128 stands for zero in the data rows.
Here are some points, one per row:
173,078,143,148,146,105,100,147,102,150,136,126,124,167,130,157,136,156,110,108,147,093,159,141,117,150,146,126,092,086,085,091,159,137,098,148,109,119,118,128,129,102,127,105,092,107,145,106,115,128,160,166,097,161,106,170,102,136,140,104,105,100,099,121
114,103,142,152,163,111,097,135,090,151,136,113,141,148,131,150,131,140,142,139,155,108,159,160,145,147,148,159,106,139,129,108,158,149,107,161,101,093,118,137,144,109,147,098,137,119,166,085,105,091,125,125,068,139,089,109,110,156,136,090,115,102,091,090
169,158,139,139,122,138,163,120,123,114,102,121,110,157,157,172,155,156,104,114,110,168,112,131,102,131,152,084,147,123,106,140,095,143,156,154,137,172,163,157,098,116,120,102,089,098,140,103,114,161,153,149,116,135,152,167,138,117,108,137,146,080,162,125
134,143,114,125,132,165,166,106,144,101,077,111,086,119,153,142,169,149,095,091,124,155,116,127,093,112,143,127,133,143,108,128,102,158,165,122,147,144,148,154,105,154,149,141,108,095,126,149,128,136,139,157,162,116,144,121,129,112,108,145,158,118,149,111
146,146,141,139,122,116,098,133,092,149,096,138,093,157,155,155,165,153,107,104,125,121,109,113,079,133,153,102,136,090,112,131,151,125,111,160,121,159,135,135,103,095,119,114,100,095,166,095,112,144,158,151,091,121,106,159,100,093,107,120,171,104,154,135
172,165,146,134,125,155,173,110,143,113,103,116,103,142,157,151,156,168,095,103,086,148,101,116,110,120,168,122,140,116,082,127,080,147,169,133,134,142,143,161,098,143,152,134,135,115,153,135,123,152,155,156,152,125,131,138,129,110,097,136,154,103,159,131
104,098,096,132,129,130,146,110,155,136,164,124,143,133,145,128,140,122,148,163,162,123,105,149,155,134,116,144,113,150,160,115,120,124,113,092,129,084,093,140,151,167,112,140,162,138,121,141,112,109,093,100,155,098,151,142,154,146,115,168,124,152,092,093
096,111,119,124,137,133,182,122,142,122,120,119,135,117,135,099,119,104,141,131,119,128,134,122,106,113,111,152,113,156,158,125,087,140,146,103,118,105,154,134,135,150,112,107,155,118,109,143,130,112,089,123,137,134,138,103,147,140,106,127,094,137,100,117
103,111,104,156,177,096,130,127,145,172,167,113,134,130,121,124,122,107,165,152,151,082,135,156,140,165,109,157,103,145,158,100,150,146,088,125,106,113,086,131,159,118,119,133,140,117,146,112,096,102,138,151,150,125,121,127,138,157,127,129,103,130,112,106
099,111,127,118,103,117,168,118,139,122,115,105,122,096,130,087,132,137,145,139,126,136,148,123,104,117,135,152,114,149,127,116,080,131,149,114,107,115,190,135,132,167,151,132,171,136,117,155,136,130,123,169,145,145,155,090,138,139,112,124,135,149,123,127
132,157,119,103,067,149,129,173,112,106,164,154,162,084,099,115,103,128,120,121,102,111,103,100,111,105,106,095,159,136,122,154,147,099,120,116,138,157,117,097,122,107,146,154,131,158,103,126,161,162,120,086,085,125,122,082,106,094,165,115,079,135,154,157
118,114,149,167,156,105,120,132,115,155,143,100,138,119,122,124,125,110,147,151,154,100,172,145,137,158,124,176,111,129,146,108,170,174,099,144,084,111,100,127,143,116,118,085,126,107,149,104,107,083,124,136,116,140,104,129,128,171,142,120,107,125,107,098
143,173,093,099,112,154,107,108,148,100,135,150,124,127,111,110,097,134,137,119,116,153,111,120,159,103,120,123,167,138,125,158,116,095,103,096,151,137,129,120,162,141,090,145,145,150,097,121,135,108,096,103,128,096,163,141,175,143,154,159,161,158,144,173
141,157,095,103,111,158,150,147,147,111,147,164,136,125,101,111,093,120,127,113,104,142,098,107,174,104,132,118,149,126,117,162,150,102,148,105,152,170,155,089,138,123,096,144,155,177,110,132,161,137,101,108,101,071,144,127,144,122,147,171,135,143,142,174
090,123,140,127,138,163,150,122,156,114,106,111,119,113,154,105,145,136,127,122,106,156,140,123,072,112,132,143,117,160,127,124,100,166,165,127,128,131,167,133,096,155,137,117,175,115,120,169,140,137,109,140,154,132,150,112,145,132,100,118,119,127,116,112
133,128,159,096,160,135,127,150,098,123,146,160,158,099,100,105,098,082,128,178,091,127,170,104,108,089,098,105,150,092,152,165,126,097,155,145,114,136,074,103,112,109,162,166,077,162,095,181,157,167,156,122,096,159,089,100,105,105,158,097,103,151,160,169
130,143,150,127,126,151,153,113,152,122,128,122,115,125,150,117,152,130,106,097,106,166,123,117,096,096,130,135,122,166,127,135,113,160,157,114,121,120,159,163,107,175,150,127,145,098,120,157,137,150,148,175,170,160,160,117,142,123,093,126,141,124,139,120
130,151,155,099,111,138,108,153,085,098,107,161,165,091,099,110,098,123,124,141,104,110,141,102,141,102,078,102,172,105,132,155,143,086,142,132,129,161,120,103,107,101,184,175,149,159,093,147,153,161,112,114,094,163,102,097,089,108,158,102,080,137,159,152
159,114,155,158,145,085,101,154,110,176,082,129,107,157,131,151,138,167,080,092,159,080,164,143,124,160,170,099,114,103,090,114,165,118,094,147,104,123,133,133,111,110,134,098,099,124,146,109,117,133,155,127,110,144,099,159,102,115,126,103,127,107,124,141
150,130,148,155,138,092,083,139,108,143,091,116,083,155,142,152,170,153,097,087,101,095,129,131,122,173,160,098,132,102,105,121,154,117,080,149,091,133,111,119,089,109,132,105,101,114,149,106,123,145,149,153,102,144,102,163,098,109,129,099,156,107,136,128
122,121,106,130,103,129,145,102,149,119,148,118,135,134,139,114,124,109,158,151,146,121,081,149,159,136,111,165,128,150,171,130,136,131,145,106,180,110,135,144,156,158,101,136,159,130,106,141,112,097,108,095,156,105,158,136,144,166,142,154,170,162,101,128
118,118,136,088,181,111,078,170,132,138,152,172,157,091,091,148,094,093,125,162,118,162,158,082,134,114,098,102,109,085,171,158,091,147,173,164,146,135,095,087,158,139,168,166,081,167,115,165,172,130,175,103,169,157,091,098,090,088,169,091,099,115,126,142
116,103,107,140,151,090,111,106,151,158,161,120,146,127,134,139,136,105,161,165,152,112,140,160,163,168,101,154,091,133,157,085,134,143,097,111,127,108,115,144,159,136,109,130,112,127,131,136,107,109,109,110,149,094,116,099,140,155,100,140,105,146,110,104
113,147,105,106,097,147,134,166,115,100,156,163,173,119,084,105,101,138,123,127,091,129,097,087,149,101,117,100,150,117,102,152,140,105,128,107,162,154,140,085,112,101,107,126,131,153,104,107,168,142,090,098,108,120,137,096,122,093,165,151,131,149,161,155
156,089,168,150,154,110,104,142,095,151,108,094,117,135,112,158,130,147,132,125,166,107,150,147,122,150,134,140,096,111,111,097,156,133,103,159,109,069,087,107,109,085,107,101,119,129,158,094,118,115,149,155,095,150,106,123,105,147,136,104,126,097,088,125
093,134,105,095,098,167,154,100,164,100,137,137,116,128,112,111,103,118,152,134,131,144,104,125,166,118,127,136,174,158,133,149,128,063,119,107,157,141,147,130,160,133,096,129,122,133,107,134,126,105,109,096,165,100,151,162,158,146,131,151,145,152,117,116
154,162,158,152,126,144,135,123,097,123,110,116,103,162,168,163,153,147,110,103,140,167,144,138,108,139,151,098,134,102,108,134,120,137,130,159,111,154,162,135,110,091,152,119,106,104,174,091,131,167,151,148,130,164,135,167,114,088,101,116,169,107,165,148
106,083,087,133,106,087,089,082,150,146,143,112,145,124,128,109,115,085,148,146,160,107,116,149,154,141,107,148,100,157,154,106,134,142,120,104,130,097,109,147,147,142,119,135,143,142,140,134,110,116,110,100,154,084,130,129,174,147,133,160,116,139,104,093
098,142,107,113,077,131,113,102,150,099,132,128,120,130,123,100,110,096,155,134,157,160,092,147,160,121,133,150,141,147,138,124,107,096,133,108,169,122,110,136,160,160,096,147,145,125,103,136,107,082,107,093,157,105,158,149,146,155,105,154,137,156,117,122
Along one direction, these points spread out more than along any other. Take the direction at right angles to it along which they spread out most. Then take the direction at right angles to both along which they spread out most. Go by this last direction. For each point below, how far along it does it lie, from 0 to 99? The average is 50, and the first point in the table lies past the average. One standard deviation of the points above along it is 16.
146,146,141,139,122,116,098,133,092,149,096,138,093,157,155,155,165,153,107,104,125,121,109,113,079,133,153,102,136,090,112,131,151,125,111,160,121,159,135,135,103,095,119,114,100,095,166,095,112,144,158,151,091,121,106,159,100,093,107,120,171,104,154,135 43
113,147,105,106,097,147,134,166,115,100,156,163,173,119,084,105,101,138,123,127,091,129,097,087,149,101,117,100,150,117,102,152,140,105,128,107,162,154,140,085,112,101,107,126,131,153,104,107,168,142,090,098,108,120,137,096,122,093,165,151,131,149,161,155 62
133,128,159,096,160,135,127,150,098,123,146,160,158,099,100,105,098,082,128,178,091,127,170,104,108,089,098,105,150,092,152,165,126,097,155,145,114,136,074,103,112,109,162,166,077,162,095,181,157,167,156,122,096,159,089,100,105,105,158,097,103,151,160,169 79
090,123,140,127,138,163,150,122,156,114,106,111,119,113,154,105,145,136,127,122,106,156,140,123,072,112,132,143,117,160,127,124,100,166,165,127,128,131,167,133,096,155,137,117,175,115,120,169,140,137,109,140,154,132,150,112,145,132,100,118,119,127,116,112 31
156,089,168,150,154,110,104,142,095,151,108,094,117,135,112,158,130,147,132,125,166,107,150,147,122,150,134,140,096,111,111,097,156,133,103,159,109,069,087,107,109,085,107,101,119,129,158,094,118,115,149,155,095,150,106,123,105,147,136,104,126,097,088,125 63
114,103,142,152,163,111,097,135,090,151,136,113,141,148,131,150,131,140,142,139,155,108,159,160,145,147,148,159,106,139,129,108,158,149,107,161,101,093,118,137,144,109,147,098,137,119,166,085,105,091,125,125,068,139,089,109,110,156,136,090,115,102,091,090 64
103,111,104,156,177,096,130,127,145,172,167,113,134,130,121,124,122,107,165,152,151,082,135,156,140,165,109,157,103,145,158,100,150,146,088,125,106,113,086,131,159,118,119,133,140,117,146,112,096,102,138,151,150,125,121,127,138,157,127,129,103,130,112,106 61
118,118,136,088,181,111,078,170,132,138,152,172,157,091,091,148,094,093,125,162,118,162,158,082,134,114,098,102,109,085,171,158,091,147,173,164,146,135,095,087,158,139,168,166,081,167,115,165,172,130,175,103,169,157,091,098,090,088,169,091,099,115,126,142 79
098,142,107,113,077,131,113,102,150,099,132,128,120,130,123,100,110,096,155,134,157,160,092,147,160,121,133,150,141,147,138,124,107,096,133,108,169,122,110,136,160,160,096,147,145,125,103,136,107,082,107,093,157,105,158,149,146,155,105,154,137,156,117,122 42
169,158,139,139,122,138,163,120,123,114,102,121,110,157,157,172,155,156,104,114,110,168,112,131,102,131,152,084,147,123,106,140,095,143,156,154,137,172,163,157,098,116,120,102,089,098,140,103,114,161,153,149,116,135,152,167,138,117,108,137,146,080,162,125 26
